These are runs of 6 systems, one row a step. Runs of the same system follow the same rule from any start.
path 1, zut:
[[ 31  27 -27  40 -41   3 -50 -37  15  26  -1  -5  18  19  27  -8  -4  52]
 [-34   0  10 -11  12 -17  49  35  -7   8  10 -38  -2 -50  34 -10 -43 -31]
 [ 31   0 -13 -12 -19  23   2  16 -22 -44 -20  26  10  39 -45   8  29 -35]
 [ 15  34 -10  43  -2   1 -40 -18  37  19 -10   0  11 -21  25 -10 -12  42]
 [-14 -30  -7 -27  -3   3  38  16 -18  16  11 -16  -6 -41  26   2 -23 -48]
 [ 26   5   0  16 -35  -4  -6  18 -23 -32 -12  12  12  56 -24   0  12  -6]
 [  3  32   4  34  28  -3 -23   1  44   0 -12  -1   0 -42  14  -9 -13  18]
 [ 10 -38 -16 -32 -11  17  17  -3 -20  19   5   6  -9 -23  16  13  -2 -43]]
path 2, buf, 8 rows:
[[ 43 -23  -6 -17  -8  36 -17 -13 -28  -2  -9  19 -16 -13  31  30  -6 -35]
 [ -4 -24  15  13 -12 -44 -11 -28  -6   4  33 -32 -31  20  24   6 -11  10]
 [ -6   0  16  34  29 -26 -10  22  41 -21 -10  22 -10 -10 -38 -13  15  -5]
 [ 44  10  -2   3  -1  42 -26   2 -14 -15 -28  32   3  -5  14  20  -1 -15]
 [ -1 -16   9  -1  -2 -10 -14 -38 -10  18  24 -27 -26  -6  46  17 -17  10]
 [-18  -1  13  14  29 -35  -2  -4  32 -28  12 -11 -21   1 -35  -7  18  -3]
 [ 31  34  -1  20   3  27 -25  14   7 -25 -31  27  15   1  -8   3   6   2]
 [  8  -4  -2  -8   3  23 -14 -32  -9  21   7 -10 -10 -26  48  19 -18   2]]
path 3, pugu (8 x 18):
[[-52  42 -13 -57  -2   4  54 -22 -28 -46  30 -76  17  40 -40  -5  16   6]
 [ 12  68 -48 -33 -35 -23  -1 -20  24  24   2 -42  41  23 -18 -38  29  65]
 [ -2  11 -35 -84 -15 -36  49  -4  -8  27  26 -68  -1 -29  14 -20   2 -12]
 [  8  18 -41 -54 -48  15  20 -35 -40 -23  19 -45  18  56 -26   1  26  -3]
 [ 44  10 -48 -28 -60 -47  -7 -15   9  42  12 -29  11  19   5 -30  18  24]
 [ 10 -34 -43 -55 -46 -14  40   1 -27  22  22 -31  -1  -5   3 -11   2 -48]
 [ 35 -18 -42 -27 -58  23 -12 -35 -36   8   8   2  11  49  -6  10  24  -7]
 [ 43 -41 -23 -13 -50 -50 -13  -6  -2  45  15   1 -16  12  17 -12   9  -7]]
path 4, dod, 8 rows:
[[ 13   3  17  59  -3   7 -34  -3   4 -39  -7  13 -10  21   1  13 -10   0]
 [  6   9 -30 -29   1 -23   3 -26  27   4  18 -34 -10 -20 -10 -13  18  -3]
 [ -5  10  19 -25  11  31  20  17 -38 -13 -13   6  10   2  17  18  -9 -11]
 [  4   3   2  46  -6  -8 -21  -4  12 -31   3  -3  -6  16 -10  -1  -4  -3]
 [  2  18 -25 -32   4  -3  10 -13  15   5   5 -21   6 -21  -7 -10  14  -1]
 [ -7   2  12   1   5  32   9   7 -28 -13  -6   6   7   2  16  17 -14 -13]
 [  0  -1  -7  30 -12 -17  -6  -2  15 -18   9 -12  -6   9 -15  -8  -1  -9]
 [  1  18 -17 -26   2   5  14   4   6   7  -4  -8  14 -16  -3  -9  10   0]]
path 5, Zaz (8 x 18):
[[ 16  12 -25  18 -22  43  -8  -3 -10 -39 -14  10  18  23 -26   5   8 -24]
 [ 40  -2   3  28 -28  -5 -23  22  -6  14 -18  22   4  -2  34  -1 -21  -3]
 [-20 -17  17  30   1   3  15  17 -16 -26   6 -10 -11  -3  11   8 -30 -35]
 [ 17   3  -8  18 -19   7  -9   5  -7 -36  -7  10   6  37 -30   0  13 -13]
 [ 27  -4  15  34   0   4 -30  10   4   5 -17  30  -4  -5  20   8 -11   2]
 [ -7 -27  16   9  -1  10   6  -1 -26 -18   9  -2 -17   3  17  18 -17 -31]
 [ 17   1   6  10 -14 -21  -8   7  -6 -29   1  -2  -7  35 -19   0  11  -6]
 [ 14   4  20  25  20   6 -25   3  12 -13 -14  23 -10  -6   5  10   1   4]]
path 6, buf:
[[ -7 -28 -35  40 -50 -14  -3   3  19  50   7  12  23   1   0 -28  -6   5]
 [ 24 -31 -15 -27  -9 -26  25  38   5  10  -4   9 -11 -30  -9 -12   4 -56]
 [ 10 -25  -4  32 -50  -3   4  18 -32 -14   3  -2   3  36   7   0 -22 -31]
 [  2 -44  -3  26 -18 -29  -9   9  19  46   4  30  -4  -8   5 -13   1  -3]
 [ 28 -31  12 -12  -3 -20   8  30 -12 -15  -6  17 -23  -3  -6   7   5 -47]
 [ 10 -25  17  41 -26  -6 -18   6 -21  -1   1  15  -5  31  17  10 -16  -3]
 [  6 -37  18  10  14 -24 -14   2  16  25   2  32 -22 -14   4   4   9  -3]
 [ 25 -12  26  -1   9 -10  -9  12 -16 -29  -5  14 -24  14  -1  18   3 -22]]
path 7, zut (8 x 18):
[[ 33  -5 -28 -34  22   8  -6 -42  14 -28  22 -54 -51 -74  37  22 -18 -62]
 [ 71  21   6 -51 -53  -9  -5  13 -72  -9 -10 -16   3  58  39  15  -2   5]
 [ -8  70  28  49  29  20 -16   4   2 -69  -9 -41  -1 -11  32  13 -46  16]
 [ 52  14 -42 -62  12  21  -2 -27   7 -29   1 -30 -24 -50   2  12  13 -52]
 [ 41  33  -7 -15 -51  20 -15  -8 -55  11 -10 -17  24  41  53  12 -19  31]
 [-22  49   3  30  15   8  18  12   5 -59   5 -61   0 -26  17  -3 -44 -19]
 [ 59  29 -40 -53  -6  20  -1   1   2 -29 -19  -4   3 -18 -19   1  26 -35]
 [ 19  36 -16  18 -36  37 -21 -14 -23  19 -13  -8  31   7  53   5 -29  31]]
path 8, besi:
[[ 65 -33  -6  50 -61 -50 -38  21   0  -9  -5  25 -15  52 -12 -10   5 -18]
 [ 76   4  37   1  -2 -51 -19  55 -12  -6 -26  11 -31 -18  52   4 -27 -21]
 [ 14 -76  23  23  -6 -13 -15 -14 -19   7  23  10 -51 -13  44  28 -25 -48]
 [ 52 -35   9  16 -25 -48 -48 -28   2  -5  16  10 -40  46  -3  10  24   6]
 [ 37  12  52   2  20 -71 -12  32  -2 -31   0 -19 -44   3  26   3 -14  -1]
 [  1 -42  42  15  40   4 -16 -14  -8 -32  11  12 -52 -14  18  37  -9 -38]
 [ 26 -18   7 -12   9 -17 -41 -63   5  -9  23 -10 -43  21   5  23  26  16]
 [ -1  21  32  -1  19 -55  -1  -1   7 -45  19 -44 -32  20  -4   0  -1  11]]
path 9, Zaz (8 x 18):
[[-50 -22  58  55  -1 -44 -19 -11  -6  18  19  25  -2  85 -18  -1  17  74]
 [-16 -76  -2  26  44  15 -38 -60  50   9  16  52 -42 -27 -37  24  40 -24]
 [ 11 -61  44 -70   7 -15  12   1 -59  41   3  48 -22  44   9  31  37   5]
 [-42 -18  45  27  25 -63 -19 -42  19   8  41 -24 -36  36   2   3   9  56]
 [ -3 -29   1 -38  65   5 -11 -38  39 -13   7  28 -37 -26 -53  17  58 -20]
 [ 16   0  35 -70  16  -4  -8 -22 -39  41   0  18  -8  27  31  26  27  52]
 [-29  -7  12  -7  31 -50  -5 -47  30  11  42 -53 -40 -21  19   0  -2  24]
 [ -3  15  -4 -71  49  -6  19  -7  20 -19  -1  -2 -12 -19 -48   0  50 -12]]
path 10, pugu:
[[-33 -45  -2 -22  27  -6  12 -16  31  99   9  30   0 -65  30  -7   5  17]
 [-53 -48  47 -45  34  24  30 -20 -53 -10  20  17 -18  40 -18  40  25  -9]
 [-34   1  19  50 -18 -24 -22 -13  11  36   6  24  24  58 -13 -15  15  76]
 [-62 -37  -5 -12  25 -17  41  10  32  63  14   6   8 -58  -3 -22  -1  -5]
 [-44  -7  21 -48  29  58  20 -29 -41  -3   2  20  13  27 -18  32  29  14]
 [-17   8  28  15   3 -46 -22 -24  12  33  16  -5  -4  39  10  -8  13  73]
 [-66 -24  -5  -7   9 -27  54  25  17  27  19 -15  13 -23 -25 -29  -1 -15]
 [-31  15 -13 -37  10  64  11 -31 -20  17  -6  16  35  10 -13  13  25  24]]
path 11, dod, 8 rows:
[[-26 -53 -27  39  -1  37 -22 -51  26  13  15  31  -3  -6 -28   9  19 -16]
 [-50 -19  -4 -23 -25 -25  46   4 -22  45  27 -29  17  12  13 -17  -9  13]
 [-18   3  34  29  24  -6  12  60  11   8 -30  47  19 -13 -12 -12  -7   2]
 [ -5 -23 -31  25 -10  23 -31 -43  30  33   5  31  11  -1 -17  -2  26  16]
 [-33 -29   7 -21  -6 -12  30  -4 -22  49  22 -16   0 -15  38   1 -19   2]
 [ -7 -23  33  19   7 -24  10  49  -3   2 -15  43   2  14 -17  -6   5  -9]
 [  8   5 -17  12  -9  -2 -28 -25  26  34  -5  23  15   7  -8 -10  23  40]
 [-16 -27  14 -18  16   4   9 -15  -9  37  12   0 -13 -33  43  12 -15  -2]]
path 12, besi, 8 rows:
[[-67 -18 -34 -49  36  83  18 -73   8  37  16  15  22 -29 -25  19  38   9]
 [-56  46 -29 -24 -19  -6  25 -27  12  28  17 -32  52  42 -43 -34  33  71]
 [-57  62   9   8  34  21  49  66  21 -20 -34   7  54 -25 -40 -31  -4   9]
 [-36  -2 -28 -33  25  96  26 -13  -5  38 -21  39  42 -52   1  12   7 -11]
 [-40   0 -58 -15 -49  14  19 -35   4  68  21 -15  51  16 -10 -28  17  41]
 [-24  39 -12  18 -24 -16  39  71  11   3 -26  11  59  15 -44 -48   3  14]
 [ -4   8  -2 -11  16  59  22  47  -8  33 -44  54  41 -51  18   0 -13 -17]
 [-22 -44 -48  -9 -42  21  10 -30  -2  84  15  14  27 -16  18 -10   2   5]]

Which system made each of these runs?
path 13:
[[   1  -67  -37   10  -66  -13  -23  -56  -10   92   33   12    5   29
    29   -4    8   29]
 [ -14 -104  -14  -39  -17  -25   27  -10  -13   53   25   35  -21    8
   -30    1   38  -46]]

pugu
path 14:
[[ 21  57 -34  40 -21  -2 -29   2  45 -17 -20   5  35  21 -44 -31  23  37]
 [  8  36  -3 -47  14   8  45  54 -13  -9 -21 -20  15 -53  18 -10 -22 -34]]

besi
path 15 (2 x 18):
[[-25  23  46  13 -13  13   1 -22 -67 -26  21 -52  -5  51  66  32 -47  33]
 [  7  53   4 -33  47 -17  11  -9  18 -90  10 -65 -33 -16 -30   6  12 -25]]

zut
path 16 (2 x 18):
[[ 25  18 -23 -13 -19  94  -2   7 -42 -30 -39  42  39  19 -15  24  11 -27]
 [ -4 -10  -6 -28 -32 -18  -1 -37 -24  72  27 -32   2   0  72   1 -21  43]]

buf
path 17 (2 x 18):
[[-28 -17  52   6  47 -53  -3  -9  18  25  23 -20 -41 -33  45   7 -21  24]
 [-25 -55  22  -2  36 -19  -1 -20  14 -23  22  23 -39  18 -53  15  41 -23]]

besi
path 18, 2 rows:
[[ 36  13 -29  21 -24  18  -9  35  15  21 -33  31  28 -31  11 -18 -12 -15]
 [-26 -10   3  25 -26  22  29  30 -35   8  -2  -6  22  -5  33   0 -45 -22]]

Zaz
path 19, 2 rows:
[[-61 -49 -55  -9 -59  24  36 -63 -33  15  58 -53  14  44 -19   1   2 -22]
 [-46  44  34  17   2 -38  64 101  -8  -2 -18 -20  41 -12   7 -40 -45   6]]

dod
path 20, 2 rows:
[[-31 -13  -5 -15  -6 -32  21   0  11   9  13   7  11  36 -58 -20  42  13]
 [ 20  33  11  -8  -6   7  14  62 -14   9 -38  29  36  -4   4 -14  -5   7]]

buf
path 21 (2 x 18):
[[-69 -36  61 -21  65  -3  20 -30 -16 -32  31   2 -38  29 -34  35  27   2]
 [-23  35  35  -5  71   6 -36 -55  33 -17   4   7 -17   9 -22  20  40  68]]

besi
path 22:
[[-40 -91  15  22  36 -12   1 -33  21  -3  37  14 -55 -27 -18  21   7 -56]
 [-34  -1  10 -45 -25 -35  40  12 -31  24  13  -1  29  73 -40 -18  37  41]]

dod
path 23 (2 x 18):
[[-60  18 -30  38  11  36  33   9  29 -59   3 -19  25 -11 -68 -18   0 -40]
 [ 26  54 -29 -50   2  82  -3 -15 -22 -11 -32  16  40  -3  -5  16  22   9]]

besi
path 24 (2 x 18):
[[ -7 -96  50 -18  29 -18   0  14 -12  72  -4  86 -28 -13  16  23  19  -9]
 [  0 -50  41   7 -20 -61 -23  -8 -15  66  14  46 -11  68   3  -1  31  60]]

dod
path 25 (2 x 18):
[[-38  15  28 -10  31   7  32  34  -5  30 -11   4  19 -42  32  -5 -27  11]
 [-34 -20  -6 -33   1  38  24 -25 -29 -10  13   4   9  28 -30  17  24 -15]]

buf
path 26:
[[-58 -14 -13 -22  14 -12  26 -41  13  24  38 -42  -6 -15  -2  -7   5  11]
 [-33  16   7   6   9   7  12   5   2 -31  -5  11  21  43 -59  -6  32  15]]

besi
path 27:
[[ 52  20 -88  12 -81  31 -20 -17   6  27 -10 -11  42  -3  13 -23  -6  -6]
 [ -5 -23 -39 -12 -25 -43  35   8  21  32  28 -56 -13 -64  30 -29 -33 -47]]

buf
path 28, 2 rows:
[[ 66 -28 -22  -6 -10   9 -55 -51   9  53   4   5 -35 -58  87  23 -20  -6]
 [ 23 -66  32  -4   0 -39   9  20 -30 -62  16   7 -57  36 -32  23  12 -80]]

pugu
path 29, 2 rows:
[[-20 -53 -32  -4 -38  76  -7 -52 -40  12   9  46  26  65 -43  25  40 -10]
 [-42  23  -6  49 -15 -71   0  -8  50  31  28 -46  11   8  -2 -44 -11  60]]

zut
path 30:
[[-51  51 -19 -20   4  42  38   8  -2  31 -10 -19  59 -24  11 -20 -15  35]
 [-15   9 -72  -1 -40  17  20 -17  25  38  11 -30  37 -34   2 -30  -7  -6]]

Zaz
path 31 (2 x 18):
[[-87 -18  16 105   5 -10  -3  -2  41  35  18   6  21  -6   3 -23 -31  39]
 [ 44 -20 -29 -65  28  21   0   5  21  -1 -26  55  -7 -29 -57   4  64 -43]]

buf
path 32:
[[-32 -55  -8 -39 -26 -33  40  -5 -25  68  32 -14   0  -2  22 -10  -3  -6]
 [-25 -18  15  -3 -13 -47  44  57  -8 -15   2   6   9  35 -50 -25  14 -21]]

buf
